Each row is where one point has got to under a steady rotation. How many ticks took it there?
The counts run from 0 to 543.
[118 147 107 129 131 183  82 130 127 125 112 139 136 127 163 119  78 111
 178 137 124 141 130 145  97 103 132 127 156 135  67 139 136 118 122 114
 120 157 116 110 151 160  95 137 157 138 137 126 119 116 127  83  99 107
  59 116  95 168 208 131 121 126 145  90 138 169 128] | 343
[129 143  97 113 136 199  97 130 136 135 125 163 108 111 149 117  81 104
 174 128 136 154 151 140 132 128 144 123 138 111  75 121 145  98 148  84
 138 158 142 109  94 149 130 134 146 150 156 118 149 138 128  88 105 104
  71 126  97 156 213 118 120 104 128  82 139 158 107] | 305
[127 161 107 138 145 194  96 130 127 141 113 137 127 127 173 114  97  91
 157 142 124 138 121 128  90  75 139 116 129 162  98 161 109 106 112  82
 104 161  99 136 147 162  96 138 146 148 121 149 121  94 121  89 100 122
  85 124 114 182 192 126 116 116 144 107 141 149 129] | 382
[123 156  94 108 156 188 102 135 129 151 131 147 134 130 132 140  79 107
 136 136 123 162 158 104 104  99 135 127 138 136  89 122 125 105 127  99
 126 126 134 137  98 148 129 155 152 133 139 138 169 118 128  68 112 127
  68 123 117 159 205 105 115  61 106  84 117 150  88] | 121
[139 153  83 129 138 182 106  92 108 148 145 153  94 145 163 105  91  99
 162 128 122 131 110 143 123 130 143 137 141 105  83 166 127 113 152  85
 127 170 104 106 124 159 111 146 147 153 139 108 128 128  99 100  88 118
  65 141 108 151 181 128 131  98 137  79 131 172 120] | 489
[149 164 105 147 148 228 100 105 139 128  96 143 113 136 174 119  86  82
 152 141 129 132 114 140 109  96 147 126 133 149 112 158 114 118 139  78
 102 175 118 128 129 158 104 164 149 154 140 151 131  98 105 113 118 119
 107 118 104 155 183 132 118 107 127  93 151 137 119] | 151
[140 156  93 124 155 180 107 131 120 154 128 129 115 123 159 125 112  77
 137 162  97 156 128 132 104  89 139 120 128 162 122 160  94 115 147  63
 116 137 133 153 128 165  97 132 145 137 139 154 167 117 122  63 106 127
  69 155 131 186 165 158 123 109 114 122 131 127  96] | 473
[144 165  68 149 151 220 108 111 102 146 119 161  90 134 147 110  98  99
 142 123 119 135 126 129 122 109 170 108 158 114 117 140 107 117 170  84
 139 146 117 121 134 140 114 153 171 170 129 136 138 117 122  97 110 122
  63 144 117 155 169 129 134 102 126 102 134 150 115] | 6
[168 169  94 124 179 195  91  99 127 151 122 153 125 130 137 136  90 106
 148 151 115 169 103 141 116 141 146 134 122 113 111 162 121 146 149 106
 123 136 134  95 125 163 114 151 141 130 146 131 135 118  57  84 146 129
  89 133 129 147 164 127 119 102  92  88 139 131  87] | 405
[164 178 101 126 154 222  96 110 143 135 111 160 133 115 149 133  67  92
 165 151 147 145 106 129 107 122 144  95 117 128 117 155 112 135 128 110
 120 153 133 117 142 142 129 145 156 143 139 155 133 101  81  85 139 125
  87 123 119 154 177 103  89 114 106 102 139 145  87] | 457
[149 152 102 123 116 184 127 110 143 156 154 153 132 135 153 117  73  80
 143 169 121 139 107 141 110 130 127 141 144 138 105 152 111 146 142  78
 113 147 146 143 130 149 124 148 141 137 152 132 159 114  85  75 101 122
  80 135 101 156 180 148 113  96 128  78 126 134  59] | 23
[134 139 107 141 123 178 109 124 124 123 146 142 134 146 165 131  83  73
 161 167 113 128 121 154  97 114 128 149 176 146  91 158 102 136 145  99
 109 148 125 119 147 154  91 131 148 146 155 140 127 132  87  73 101 106
  60 125  97 167 170 160 128 130 135  99 129 143 106] | 292
[124 144 107 118 136 191  83 133 131 114 129 157 118 115 143 132  69 109
 175 127 135 151 146 139 120 131 143 136 156 119  69 130 145 100 139 108
 139 156 138 103 106 156 117 138 149 134 164 119 139 135 119  87 102 106
  64 121  98 154 208 113 121 110 128  84 144 166 113] | 304
[150 158  91 161 126 202 101 111 110 135 117 134 128 145 151 140  83  83
 146 148  98 133 127 131 108  95 144 122 173 153 113 141  81 136 156 114
 107 130 125 132 165 142  98 143 177 147 141 145 146 103 110  76 120 121
  55 147 115 172 150 143 123 128 108 108 129 149 114] | 240
[157 148  88 148 147 213 110 134 126 133 113 153 122 119 165 107 101  87
 143 131 112 139 112 134 105  97 158  97 148 150 121 138  90 123 156 102
 111 136 122 138 134 130 104 132 169 173 127 148 129  99 136  87 121 125
  67 143 127 172 178 163 124 105 111  94 123 132 102] | 237
[120 137 107 138 139 195 104 129 131 108 126 135 132 151 140 152  85  89
 133 152 101 137 156 145 102 100 127 166 170 151  87 138 113 124 159 107
 110 130 132 134 104 159  85 163 150 137 158 134 158 125  97  89 108 123
  74 121 103 158 166 157 136  87 109  69 124 132 109] | 247
[143 163  98 151 165 221  97 112 117 141  98 154 131 137 139 137 102 111
 115 132 101 149 131 130  91 103 152 138 140 131 103 131 125 139 159 124
 118 141 114 119 117 143 102 176 148 147 132 142 131 100  93  91 131 129
 100 121 120 152 175 145 123  67 102  68 127 113  94] | 13
[138 147 102 155 116 203 108 121 123 154 112 140 106 140 161 121  81  94
 138 141  97 136 146 141 107 104 134 132 167 140  94 131 116 128 162  89
 117 145 136 148 132 157 102 158 155 138 157 140 169 105 135  83  93 118
  65 135  93 177 182 145 133 106 122  94 134 145  94] | 201
[143 182  85 158 170 216  91 101 101 159  93 156 109 130 153 131 105 116
 135 129  99 153 111 130 102 108 159 108 145 120 118 151 106 132 153 109
 127 142 104 118 149 146  95 160 161 156 135 145 121  95 101  83 137 124
  75 137 120 156 164 112 131 117 110 103 128 142 110] | 8
[156 159  98 157 135 207  93 122 107 133 108 139 127 137 158 129  92  90
 155 138  97 138 115 138  97  92 147 106 166 154 113 144 102 139 154 120
 108 138 118 138 171 137  97 140 173 150 134 161 137  90 104  72 127 120
  61 138 116 175 167 147 122 129 106 117 133 142 111] | 239
[168 140  99 112 146 177  97 120 116 119 152 163 136 108 144 116  82  92
 181 147 136 136 105 153 118 130 157 113 128 114  89 179 105 126 138 126
 119 137 112 101 143 136 120 111 153 151 121 128 115 123  94  80 115 117
  50 148 137 177 168 141 110 124 116  87 144 157 121] | 182
[127 117 110 101 155 171 105 144 133 126 139 136 145 114 151 124 101  79
 141 157 113 169 130 148  96 102 135 141 117 156  85 163 122 103 139  98
 107 135 136 134  94 162  93 131 128 133 142 136 152 124 105  76 104 129
  85 144 129 182 183 171 125  82 109  77 138 126 109] | 519
[161 157  97 117 179 210  96 127 124 124 126 164 132  98 126 140 100 111
 132 133 112 163 131 133 113 106 176 113 110 122 110 147 114 123 158 109
 140 124 125 121 107 138 122 159 149 155 126 149 153 105  99  79 138 132
  71 148 142 166 170 130 110  79  87  93 141 109  97] | 318
[170 153 121 113 150 192  96 129 139 102 141 158 146 114 136 146  90  81
 155 159 138 138 118 147 100  95 163 143  98 154  96 188 107 128 126 119
 113 143 120 120 117 144 107 153 137 149 130 157 132 100  59  89 127 124
  92 137 131 173 158 121  96 102 107  83 155 118 119] | 371
[137 169 106 142 157 202 101 108 140 152 123 152 131 141 152 133  92  93
 144 169 121 144 112 124  85 112 129 150 115 142  97 158 125 139 143 109
 105 160 124 109 114 151 101 167 132 136 144 151 129 111  60  78 124 132
 113 116 110 145 181 116 111  82 123  80 127 121  86] | 65
[110 145 104 128 128 187  96 130 128 127 122 143 119 138 159 119  70 102
 171 135 123 137 135 136 111 104 135 127 176 130  77 134 126 114 127  91
 120 158 117 109 140 157 107 137 164 140 150 117 129 129 129  87  98 100
  55 118  96 168 206 131 124 130 143  97 133 169 123] | 344
[169 142  99 120 123 191 113 107 114 140 149 173 120 115 129 125  85 100
 140 142 110 144 118 156 125 140 162 126 131 103 101 157 121 140 173 100
 141 130 144 127 134 140 131 141 152 149 148 124 172 119  95  78 114 129
  47 155 118 156 164 146 117 112  99  83 133 131  76] | 362
[157 159  95 118 167 217 102 123 129 122 129 162 130 117 122 145  87 103
 123 130 121 157 142 127 122 109 180 123 121 124 123 149 116 116 159  98
 135 126 124 128  95 140 133 159 159 151 129 140 171 114  99  99 133 135
  66 145 135 158 167 123 109  76  90  86 133 122  89] | 317
[173 149 107 129 135 203 110 125 139 133 120 168 123 101 161 106  91  74
 167 151 142 129  97 143 106 117 152  98 104 146 109 162 119 133 137  97
 108 163 136 130 130 132 119 128 138 157 131 161 144 100 109  81 118 129
  96 140 121 174 188 136  94 117 125  95 155 133  94] | 416
[150 155  90 147 164 216  82 126 118 136  97 172 107 102 153 118  99 120
 163 112 123 153 130 137 107 111 168 108 126 118  85 133 137 109 159 122
 135 160 114 101 105 147  98 155 142 164 129 135 118 117 110  97 127 112
  89 132 119 157 194 125 129 102 124  87 144 139 135] | 537
[159 125  91 101 170 180  99 129 127 120 145 160 142 100 149 102  99  98
 159 137 134 154  94 150 113 126 161 107 114 117  81 179 126 113 137 116
 129 143 119 109 112 145 105 121 139 157 118 128 113 117  89  88 126 125
  70 144 142 175 180 164 110  95 114  69 134 139 104] | 180
[138 129  96 145 145 195 110 135 133 124 132 142 139 125 164 110 106  83
 141 151 109 141 111 159  97  99 136 145 150 157  91 159 110 128 147 100
 100 150 126 134 131 150  81 141 136 157 133 143 122 112  97  80 107 120
  83 134 109 173 181 194 130 102 132  75 119 112 101] | 289
[114 167  91 134 169 187  81 131 107 134 105 124 128 139 145 153  96 112
 167 135 102 157 160 116  88  91 142 131 154 139  83 130 119 109 135 117
 129 134 116 109 138 147  91 150 167 134 142 144 135 128 106  64 122 110
  72 121 110 162 183 105 135 111 118 110 127 153 132] | 389
[130 170  94 119 184 201  80 122 127 149  93 144 120 123 145 152  89 133
 126 128 104 193 127 126 104 114 139 120 133 115  97 134 137 113 143 105
 129 131 125 114 119 166 111 160 147 126 148 132 145 120 114  88 130 126
  81 129 124 151 187 118 117  88  89  93 139 145 107] | 353
[163 157 104 128 140 219 110 122 128 159  98 164 121 106 146 108  81 108
 141 130 129 141 114 120 105 120 150  97 117 130  95 124 139 136 152 130
 113 137 136 134 120 133 126 153 146 153 132 141 139  88 121  78 121 125
  95 131 118 163 204 124 108  74 106  73 126 138  78] | 502
